In the rows, zero is written as 128.
One turn sends every row of this set to another row. A few are shown first. Where does it send the rows asked after them?
kan: [149 143 126 120 112  92 125 111 129 154 156 126 139 147 132 130 153 126
 161 114 144 130 126 109 122 104 125 112 128 124 173 144 144 143 148 150
 129 124 138 155 102 111]
Nos: [144 126 115 152 129 127 129 120 110 139 158 152 108 117 103 122 113 118
 127  78 152 115 126  96 139  95 115 129  91 112 129 141 126 156 100 139
 115 101 119 154  97 141]
goton: [147 134 126 130 122 115 114 125 115 151 171 121  98 129 139 150 125 155
 125  93 140 127  95  97 135 119 135 114  64 150 152 126 114 128 101 161
 119  97 117 133 142 142]
Kever: [150 136 165 132 109 127 126 120 134 157 143 155 112 125 119 114 147 145
 116 122 116 123 110  95 161 121 108 112  97 116 163 132 107 109 111 138
 156  88 117 143 149 104]
tega: [178 160 133 141  97 106 114 141 101 124 147 136 125 113 118 118 122 143
 135  80 115 145 128  81 134 107 139 114 102 140 156 161 120 117 112 141
 127  82 121 187 175 156]
Vab: [134 135 127 120 103 149 123 142 128 134 122 147  90 145 101 147 103 163
 123  92 132 117 139 116 161 122 114 117 111 155 145 141 124 122 122 136
 129 108 111 147 121 140]
Dup: [145 131 118 123 109 113 115 111 119 139 101 121  95 108 102 123 136 157
 125  85 122 134  93  95 125 118 129 112 157 143 162 104 118 130 125 150
 114 128 125 146 142 148]
pir: [198 143 130 146 104 109 130 141 109 138 157 133  84 133 129 129 116 123
 123  75 116 150 146 106 107 133 108 122 149 116 147 123 114 122 139 129
 132 122 125 147 145 133]
zulub: [154 127 129 152 107  92 123 127 115 161 138 151 105 151 171 130 150 127
 149  77 117 158 117  97 132  99 120 102 128 138 170 139 155 141  96 125
 124 124 136 144 111 130]
dok: [113 126 120 138 127  91  71 129 117 144 128 128 111 137 129 125 134 116
 130 101 103 138 100  98 100 123 150 145 128 142 141 135 124 108  99 154
 130  99 106 161 123 135]
sek: [115 133 139 152 130 155 102 111  95 148 132 143 107 119 116 126 118 136
 106  79 107 129 131  93 155 134 158  97 112 114 157 156 105 146 130 126
 109 132 141 145 127 147]
vis: [133 151 118 161 102 104 129 130 131 124 142 118 139 173 135  94 119 139
 138  72 141 112 138  96 140 106 113 145 137 143 144 136 138 142 116 101
 122 116 138 155 128 133]
Vap: [129 153 125 139 132 119 120 102 143 144 157 120 125 118 131 140 149 129
 153  94 107 109 132 105 131 116 116  90 149 166 158 117 117 132 145 165
 113 100 144 156 134 125]
Gal: [125 131 128 151 127  89 127 111 111 143 177 124 100 123 122 111 131 141
 128  94 119 142  97  93 137 112 120 110 118 126 163 104 126 129 115 148
 126 134 164 202 131 149]
big: [148 159 133 132 112 128 109 112  93 149 127 126 136 108 131 127 145 134
 112 117 102 145 148 122 154 125 128 102 104 128 141 165  85 147 138 135
 130  95 142 143 146 143]
diguk: [135 146 133 128 118 127 125 138 105 141 108 134 133 117 122 143 137 126
 122 100 125 121 108  84 137 102 101  94 128 129 138 138 101 130  85  99
 144  91 108 144 115 144]
lal: [131 146 134 148 103  85 112 139 137 122 137 128 112 150 118 103 114 136
 131  90 142 110 113  71 132 125 156  94 119 131 163 167 108 126 133 129
 123  98 104 152 170 163]
Nuta: [116 129 163 137 114  98 122 102 107 184 130 147 125 133 115 117 139 128
 142  90 103 125  96  87 147 123 150  95  97 129 143 178 130 134 124 146
 125  98 140 165 135 143]
fusu: [133 140 138 108  98 105 131 124 117 165 142 129  73 120 143 139 130 111
 124  90 107 136 140  69  87 139 122 107 135 131 162 149 128 142 116 121
 138 126 119 177 127 116]
feti: [144 175 111 132 127  86 142 123 111 134 155 120 123 153 152 109 139 143
 134 117 127 140 123  77 127 106 108 110 134 142 126 128 116 155 109 126
 111 113 143 187 139 153]
favap: [132 123 151 158 106  74 137 129 149 120 167 110 106 132 131 135 125 138
 121 108 121 126 134 121 130 129 118 114 117 134 158 122 108 107 139 121
 157 122 157 165 139 133]
Rov: [153 136 146 142 109 121 146 122 125 129 139 115 129  94 122 115  95 128
 115  70 134 153 120 103  98 120 115 111 142 118 141 131 129 131 111 131
 155 104 149 132 135 115]
Lim: [136 132 124 155 106 107 107 114 120 148 135 128 133 141  98 130 138 140
 152  75 126 139 120 133 158 132 142 103  88 143 144 160 122 136 143 141
 142  88 147 129 148 157]
Rike: [130 130 138 161 102 121 134 123 110 145 147 128  95 129 134  83 106 129
 101  89 140 111 111  79 129 111 142 110 108 131 180 188  87 134 133 136
 115 116 132 164 128 131]
guv: [130 131 149 120 138  89 123 138 105 145 136 152  97 142 165 118 127 106
 121  92 115 133 146 114 136 125 129 128 149 137 136 134 145 126  97 127
 122 132 118 137 141 149]
Minap: [139 120 124 146 118  92 111 117 134 146 132 125  99 135 120 138 128 112
 158  65 117 120 101  91 111 124 156 131 128 146 173 122 133 156 121 126
 157 100 106 169 123 112]
Dapo: [134 130 142 176 126 104 113 129 109 147 123 123 118 142 109 145 126 126
 119  93 134 135 139  88 145 125 153 104 131  95 146 164 120 128 118 104
 127  98 134 118 155 142]
vefu: [128 147 110 137 110 105 127 107 151 125 141 159  84 120 143 124 107 118
 131 103 113 149 144  66 113 142 129 127 126 126 128 157 108 149 118 149
 145  96 126 153 105 124]
Gubin: [121 162  99 123 117 131 120 110 103 160 157 121  80 129 157  85 137 134
 129  79 105 125 116  82 122 117 116 118 126 169 140 144 105 140 145 149
 149 119 118 152 131 133]
lobek: [133 150 158 128  97 111 132 136 123  95 148 121  81 126 164 145 137 132
 135 116 112 127 138 106 132 127 132 134 117 161 163 133  96 135 121 124
 126  99 136 165 127 142]
lefoz: [161 146 118 139 126 103 136 135 114 145 154 111 119 141 130 102 145 125
 145  83 103 122 128 119 105 104 125 147 141 151 140 153 111 134 140 143
 156  71 121 151 131  99]
bave: [162 127 131 167 130 113 127 141  86 120 126 111 105 116 122 113 139 119
 108 103 136 139 125 109 124 101 131 114 115 148 166 167  73 147 108 135
 126  93 134 171 150 129]
Lidef: [145 153 123 122 103 127 135  98 131 154 133 148  84 138 131  92 158 152
 124 137 138 143 129  96 116 118 127 120 122 148 132 142 127 143 155 124
 127 118 113 150 138 124]
sabeg: [141 140 122 138 128 105 126 105 112 137 158 162 102 119 151 124 118 122
 123  94 118 123 134  92 164 140 131 160 155 132 150 126  99 114 127 111
 148 119 140 126 126 145]
mami: [132 116 118 155 136 105 119 134 124 114 113 127 115 143  93 128 141 127
 134  92 136 130 134  98 129 138 142 105  97 161 146 158  90 141 124 115
 148 134 124 176 152 145]
kage: [158 157 143 151 115 102 136 110  90 166 128 130 100 131 139 153 112 126
 139  98 125 136 142  86 143 109 150 123 101 121 139 182 120 141 117 148
 104  84 138 151 140 148]
sed: [108 136 165 138  93 124 109 129 107 117 135 128 112 131 140  96 146 123
 131  86 109 114 113  86 145 108 127 149 140 141 183 134 124 138  99 109
 125 108 133 176 117 125]
Nele: [143 133 135 133 105 122 127 119 113 146 143 151 132 117 105 105 128 143
 123  83 109 134 134  76 134 127 130 114  86 143 149 178 112 116 125 118
 149 137 136 208 141 130]
zam: [146 135 129 144 119 103  85 125 109 146 146 128 102 131 126  95 132 127
 121  85 128 138  91  93 128 126 129 109 152 128 147  98 113 140 146 122
 165 138 105 147 152 142]
tisu: [160 149 125 178 114 130 125 111 124 158 145 127 116 140 146  99 138 125
 138  78 120 141 113 121 101 107 122 134  94 154 147 131 131  93 118 120
 137  99 126 132 138 116]
siker: [128 113 114 146 126  75 119 127 142 167 153 131 120 135 121 126 148 141
 103 112 117 107 124  81 128 109 105 103 109 120 116 156 102 125 106 143
 115  95 114 140 131 128]
Lesul: [119 136 137 139 126 128 108 113 111 140 189 129 121  98 136 134 129 145
 120  97 127 137 114  98 141 119 132 121 163 166 145 124 119 134 137 119
 153  89 151 143 133 126]

Gubin goes to zam
lobek goes to sed
Now find these:
tisu goes to Lidef
Dapo goes to kage
siker goes to goton
guv goes to zulub
tega goes to Nele

One turn sends every row of this set to another row. A few are shown first. Where does it send the rows asked after them?
muga: [ 90 121 117 119 127 115 131 109  93 173 117 136 139  93 140 135 132 131
 126 145 107 117 120]
kog: [131 100 149 134 119  89 113 111 108 176 144 109 103 101 115 142 164 156
 149 145 138 137 141]
Donim: [118 103 141 103 125 105 113 113 116 183 111 135 112  93 130 118 171 168
 146 146 132 158 156]
meloz: [143 109 144 130 112  98 125 125 105 163 158 116 115  99 126 133 178 155
 147 138 130 131 144]
kadi: [ 95 124 112 120 128 112 133 114  88 165 121 121 138  94 145 136 129 129
 126 133 108 112 117]
dob: [147 129 142 111 131  98 114 126  78 127 154  78 125 106 134 118 136 114
 154 125 109 142 132]
Sigi: [ 92 131 120 118 142 106 132 112  72 163 105 131 142 101 140 133 116 120
 123 140 107 133 115]
Kesem: [125 115 137 102 158 103 109 131  54 126 107  93 149 123 138  92 128 115
 146 155 102 146 142]
dibik: [ 89 125 121 118 137 111 130 108  84 172 106 145 143  94 136 133 124 125
 124 148 107 129 118]
Vot: [139 116 138 119 107 102 115 115 105 166 152  97 105  92 131 130 166 149
 158 120 123 139 137]
vikef: [114 109 147  88 156 102 110 122  94 154  86 136 136 106 131  97 146 144
 134 166 121 174 161]
roko: [130 123 147  92 161  98 109 131  70 120 114 102 143 115 135  97 125 111
 140 155 106 164 146]
tamup: [142 127 146 107 155  92 121 141  55 116 117  95 147 123 134 100 130 133
 132 154 110 154 143]
medu: [128 107 152 112 153 103 119 134  52 117 133  85 139 118 132 100 132 122
 139 154  98 141 149]
Ped: [153 121 142 124 127  97 128 137  72 125 159  83 132 107 132 120 152 133
 142 132 113 127 140]
tib: [109 105 153 100 156  94 113 136  66 147  85 111 133 122 130  93 142 147
 130 177 109 165 154]
rom: [117  97 137 116 133  92 112 111 106 195 100 135 114 102 123 127 170 157
 146 150 139 153 150]
pigi: [111 101 150 113 134  87 110 122 100 183  92 124 113 112 120 119 162 167
 135 172 130 162 151]
funas: [123 118 151 103 156  91 114 131  76 149  90 136 140 124 128 100 146 154
 129 174 126 176 149]
pazom: [140 102 137 132 118  99 116 107  98 175 151 107 112  90 119 139 165 142
 159 124 125 126 138]
Gebup: [140 106 152 132 131  99 119 119  77 136 170  84 118 106 122 129 145 128
 149 135 116 125 140]
midob: [109 106 136  98 158  95 108 127  81 164  73 126 136 122 131  99 147 139
 139 168 125 165 152]
buk: [ 95 129 112 119 136 107 135 115  75 160 114 116 138 101 143 135 116 123
 121 131 108 121 115]
meze: [145 112 138 124 132 105 115 120  65 132 154  81 134 101 129 117 140 118
 160 128 104 122 134]
lazoz: [124 108 150 117 131  95 117 121 107 178 115 149 120 109 123 121 175 168
 140 166 139 160 151]

Donim goes to dob
muga goes to buk
Kesem goes to rom
Now find these:
tib goes to kog
lazoz goes to Ped

One turn sends every row of this set to another row. A few are shown first. Where does it send the rows asked after them?
Tiva: [135 120 121 129 131 108 120 133 120  94 127 127 118 141 111 113 121 149
 144 138 143 161 166 105 127 114 142 124 139 118 186 158 129 114  91 140
 129 158 140 121 131 124 125 129 128 140 123 130 121 118 121 105 111 106
 134 117 122 107 130 129 131 121 112 125 120 130 120]
lem: [110 150 136  88 116 134 132 141 113 112 112 137 130 149 137 131 131 133
 119 121 120 166 137 119 134 116 146 132 143 118  73 151 127 123 120 136
 129  91 125 170 137 147 137 124 143 128 121 102 124 122 112 141 115 161
 158 134 138 120 118 131 138 143 106 152 127 116 160]
pesa: [121 115 115 133 122 108 130 129 127  90 133 121 117 141 120 116 119 146
 146 140 146 147 156 117 132 117 142 121 134 114 193 154 127 104  94 138
 126 157 131 123 123 134 116 131 126 141 114 121 128 127 131 125 123 108
 135 121 121 101 126 135 144 111 114 109 119 132 117]
zumo: [142 138 139 173 144 132 114 147 139 114 110 133 127 109 149 120 123 154
 113 119 124 103 135 124 124 146 127 146 121 111 106 154 122 133 115 106
 146  96 126 153 131 117 129 132 115 121 128 140 116 115  99 113 109 119
 150 128 131 138 133 139 114 146 112 168 128 104 130]
bug: [119 138 139 180 133 134 126 145 145 112 121 133 128 110 155 126 128 151
 107 122 125  84 126 142 130 146 131 141 118 105 117 150 121 125 123 108
 147  97 115 154 124 136 116 134 114 117 121 126 124 128 106 138 125 123
 150 135 132 137 123 150 131 137 110 139 129  97 131]
puge: [118 136 117  62 119 115 139 143 147 161 152 130 123 122  96 137 111 112
 120 119 135 117 104 131 136 106 128 121 123 114  83 132 123 122 158 123
 128 140 133 139 123 141 120 131 129 139 117 117 124 120 144 160 117 123
 140 124 123 129 117 126 134  93 165 134 137 122 139]
duz: [115 131 123 136 125 116 126 133 121  91 131 133 119 139 106 118 127 146
 137 134 137 149 165 119 128 109 141 131 145 111 188 166 123 111 100 139
 136 163 133 116 130 131 117 131 131 131 116 124 125 119 121 119 116 106
 139 122 128 110 119 133 133 125 105  99 123 120 122]
nasit: [106 149 134  87 121 137 133 144 115 112 113 142 131 148 130 131 134 130
 118 123 118 162 133 120 135 117 145 135 146 119  76 153 126 124 116 136
 135  93 119 166 136 141 133 126 145 126 126 103 126 123 110 149 119 162
 157 138 141 124 115 130 134 149 106 146 129 109 160]
guz: [140 121 130 175 135 124 123 142 144 114 118 119 123 112 173 122 115 151
 119 125 134  94 126 127 132 152 131 131 106 111 115 137 125 121 115 104
 135  88 123 163 123 133 128 132 108 128 120 131 121 126 115 124 120 122
 146 127 121 126 135 148 136 125 121 171 124 116 127]
Buke: [ 99 141 123  88 112 139 138 131 128 104 115 128 125 152 143 125 127 126
 131 126 120 152 120 125 139 122 139 140 138 121  76 149 126 110 107 119
 128  95 108 168 130 139 123 127 143 133 119  99 133 126 129 161 132 161
 163 141 136 109 125 128 137 143 119 147 126 125 153]
fam: [120 119 114 133 124 114 126 125 129  87 129 123 117 142 114 112 121 144
 150 140 141 148 154 115 129 117 137 133 138 116 190 158 125 104  88 129
 130 161 127 119 125 124 112 131 129 139 117 127 129 123 133 123 122 105
 139 122 122 101 130 129 132 119 117 110 120 133 117]
vetip: [120 141 115  62 120 120 134 138 148 157 148 129 120 126  92 129 111 112
 125 116 131 124 107 130 134 105 123 132 124 115  76 138 122 118 152 113
 130 143 133 135 126 129 120 131 131 141 116 122 125 114 144 154 113 120
 148 124 122 127 122 121 120 100 168 140 134 129 139]
Por: [122 112 120 159 130 119 135 144 122 130 138 124 119 126 143 123 126 109
 123 133 137 183 131 141 135 135 118 124 108 112 167 121 125 110 178 140
 135 167 105 145 119 131 117 124 141 137 123 135 137 119 117 161 130  88
 152 128 131 108 110 120 143 116 129 129 132 118 105]
voza: [127 141 137 183 127 135 120 136 141 114 113 123 124 112 167 122 121 150
 116 114 121  99 137 137 130 141 124 149 115 104 104 155 118 114 128  93
 138  96 124 155 130 133 126 130 108 119 107 131 124 118 111 120 113 119
 156 129 126 129 127 146 123 134 116 155 125 116 133]
megoz: [140 130 142 176 140 123 120 154 136 119 119 134 130 107 159 129 124 157
 105 121 133  96 134 126 129 147 137 127 114 108 118 144 124 136 122 121
 142  89 130 161 126 138 131 133 112 120 128 131 114 127  98 120 114 125
 141 126 130 140 126 149 134 134 106 162 129  97 132]
fufu: [122 150 126  61 127 120 130 147 143 162 146 141 124 121  79 135 118 115
 114 115 127 127 115 126 131 101 128 130 133 112  77 143 122 132 159 126
 137 145 140 133 129 132 123 132 135 134 122 124 118 111 131 148 108 122
 145 124 129 138 115 121 119 107 157 135 139 114 143]
dav: [155 129 127 125 137 131 125 137 118 165 113 125 126 123 137 116 152 120
 113 127 126 104 115 111 129 125 110 120 160 133 103  87 119 105 141 105
 137 156 127  87 131 118 125 131 139 129 114 128 124 133 120 113 119 139
 104 126 143 129 131 136 131 142 140 110 117 141 130]
bule: [125 145 126  62 120 115 131 147 138 166 147 137 123 122  93 139 115 114
 113 111 131 130 121 128 133  99 131 122 128 110  79 139 124 128 167 129
 128 140 145 138 127 145 131 129 129 136 115 121 117 114 133 141 104 121
 142 121 125 136 114 126 130  96 159 140 135 120 144]
Gib: [138 135 118  57 126 111 129 146 142 162 146 131 123 123  92 130 109 116
 123 119 134 132 112 116 132 107 129 121 122 120  77 131 126 129 150 123
 128 138 142 141 125 128 131 129 130 144 124 127 116 112 140 140 106 121
 139 118 121 130 125 119 123  98 165 158 135 126 138]
niv: [154 126 129 126 137 128 127 141 116 166 117 126 128 123 139 120 152 121
 107 127 130  99 113 114 131 126 117 110 159 131 109  84 122 107 145 114
 136 152 127  90 127 127 125 132 136 128 115 123 122 139 118 117 123 142
 100 127 142 131 127 141 141 137 136 105 120 135 132]
sal: [ 99 138 125  89 110 134 138 134 124 106 118 128 127 151 149 128 125 126
 129 127 123 152 121 127 141 122 144 132 135 119  79 145 127 110 111 125
 127  91 111 172 129 148 125 126 140 135 118  96 134 129 129 161 131 162
 158 139 133 110 122 133 146 135 116 146 125 124 155]
navok: [131 122 127 156 145 126 128 152 119 131 132 139 122 123 120 120 133 113
 117 132 131 191 135 133 128 133 116 135 121 118 162 131 126 125 172 143
 148 171 108 137 127 114 118 125 149 130 135 144 130 110  99 150 119  86
 153 126 139 118 109 112 125 137 123 131 136 106 106]
gazig: [120 130 127 138 119 113 125 131 117  95 129 128 118 140 118 119 124 146
 138 131 139 157 171 120 129 108 142 127 140 108 188 164 125 105 106 138
 127 160 139 119 131 139 122 129 125 133 108 125 123 119 122 112 112 104
 139 119 124 107 121 136 138 117 107 105 119 128 124]
fulus: [145 108 117 151 140 117 126 143 121 129 130 124 117 125 139 114 124 112
 130 136 137 199 133 121 130 140 114 128 108 124 159 119 128 117 163 135
 136 167 111 143 125 109 125 123 140 143 130 147 132 110 114 140 118  85
 152 122 129 106 122 108 127 124 135 156 129 127 100]
savu: [157 127 128 128 132 128 125 136 112 167 114 121 127 125 147 117 150 121
 112 124 129 107 119 113 132 123 115 113 158 129 103  83 120 101 149 107
 131 152 131  90 130 127 129 129 134 128 108 124 122 135 121 109 117 141
 102 123 140 127 129 140 140 133 139 112 117 144 132]
kup: [136 120 129 158 134 120 128 149 111 135 131 130 121 122 139 123 129 113
 118 125 135 201 146 131 129 131 119 125 112 113 161 125 127 119 182 145
 135 166 118 144 128 128 131 122 141 134 125 142 128 109 104 137 114  86
 152 122 133 115 109 115 134 122 124 143 131 118 108]
Guluv: [122 132 124  79 125 128 130 141 123 108 112 131 128 150 139 124 124 132
 131 131 126 163 123 108 135 126 145 129 137 130  77 140 132 122  97 130
 127  89 117 172 131 130 134 126 143 139 133 107 124 123 121 143 123 162
 153 134 135 113 131 125 136 143 116 171 127 123 153]
Laz: [130 117 121 129 134 105 124 139 122  93 131 132 121 139 107 117 124 149
 138 141 145 153 160 108 127 116 146 117 138 118 194 154 129 120  91 149
 133 157 137 123 128 127 121 131 131 138 128 128 121 123 119 114 115 109
 129 119 126 110 126 131 138 120 107 115 123 120 120]
Nepif: [158 128 127 127 134 131 125 136 114 166 112 123 128 124 141 116 150 121
 113 124 126 108 120 112 129 124 112 118 161 130 101  87 121 101 144 104
 134 156 129  88 130 121 128 129 136 128 110 127 123 133 120 109 117 139
 105 125 141 128 130 137 133 138 141 113 116 146 132]
zema: [138 104 118 150 147 115 132 152 125 130 137 132 122 123 129 119 127 113
 123 141 141 183 123 128 130 143 120 119 109 125 171 115 130 125 161 149
 143 165 105 146 119 112 118 127 147 140 142 143 131 119 109 157 129  91
 144 126 134 113 115 114 135 125 130 143 133 111 101]
los: [132 125 128 173 144 132 121 142 152 109 117 128 126 112 153 117 119 151
 119 130 128  86 116 127 128 154 124 143 115 116 113 145 125 126 103 100
 148  96 112 155 123 115 116 135 117 126 132 135 122 126 112 136 126 124
 148 133 127 130 137 143 122 141 119 160 127 105 125]
muris: [117 129 125  78 127 128 134 145 123 109 116 134 128 148 139 127 126 132
 126 133 129 157 120 110 137 128 147 123 136 131  81 137 132 126  98 138
 130  88 117 174 129 135 130 127 145 137 136 105 125 129 119 151 127 164
 150 135 135 115 128 128 142 143 116 166 129 118 153]
puti: [153 128 128 127 138 132 127 139 117 165 114 127 128 123 135 117 152 119
 110 127 128  99 111 115 130 125 114 116 161 131 107  85 119 107 141 109
 139 155 124  88 128 121 123 131 140 128 117 125 123 138 118 119 122 142
 102 129 145 130 129 138 136 141 137 104 120 137 131]
pife: [124 118 119 159 132 129 131 137 126 128 131 126 117 127 133 113 128 109
 130 132 128 188 130 137 130 135 110 141 114 117 158 129 122 109 167 126
 143 175 100 138 124 110 112 124 144 137 122 142 138 109 118 155 124  83
 160 128 132 108 115 111 124 128 133 133 131 124 103]
varur: [155 124 128 127 133 125 128 140 114 167 118 123 127 123 145 120 150 121
 109 127 130 102 116 114 132 124 118 108 156 129 108  82 120 103 146 112
 132 151 130  91 128 130 128 130 136 129 112 123 121 139 119 113 120 141
  99 125 141 128 128 142 144 132 138 109 119 139 132]
zeve: [133 133 117  54 132 113 132 149 147 160 150 138 125 122  84 134 112 115
 118 125 137 122 105 119 132 110 132 119 126 122  83 132 127 134 146 132
 135 139 138 140 123 128 123 132 134 141 132 125 117 117 135 152 112 125
 139 122 126 134 123 120 127 102 163 148 139 115 137]

voza goes to guz
pesa goes to Laz
Now find these:
fufu goes to vetip
Por goes to zema
sal goes to muris
dav goes to Nepif

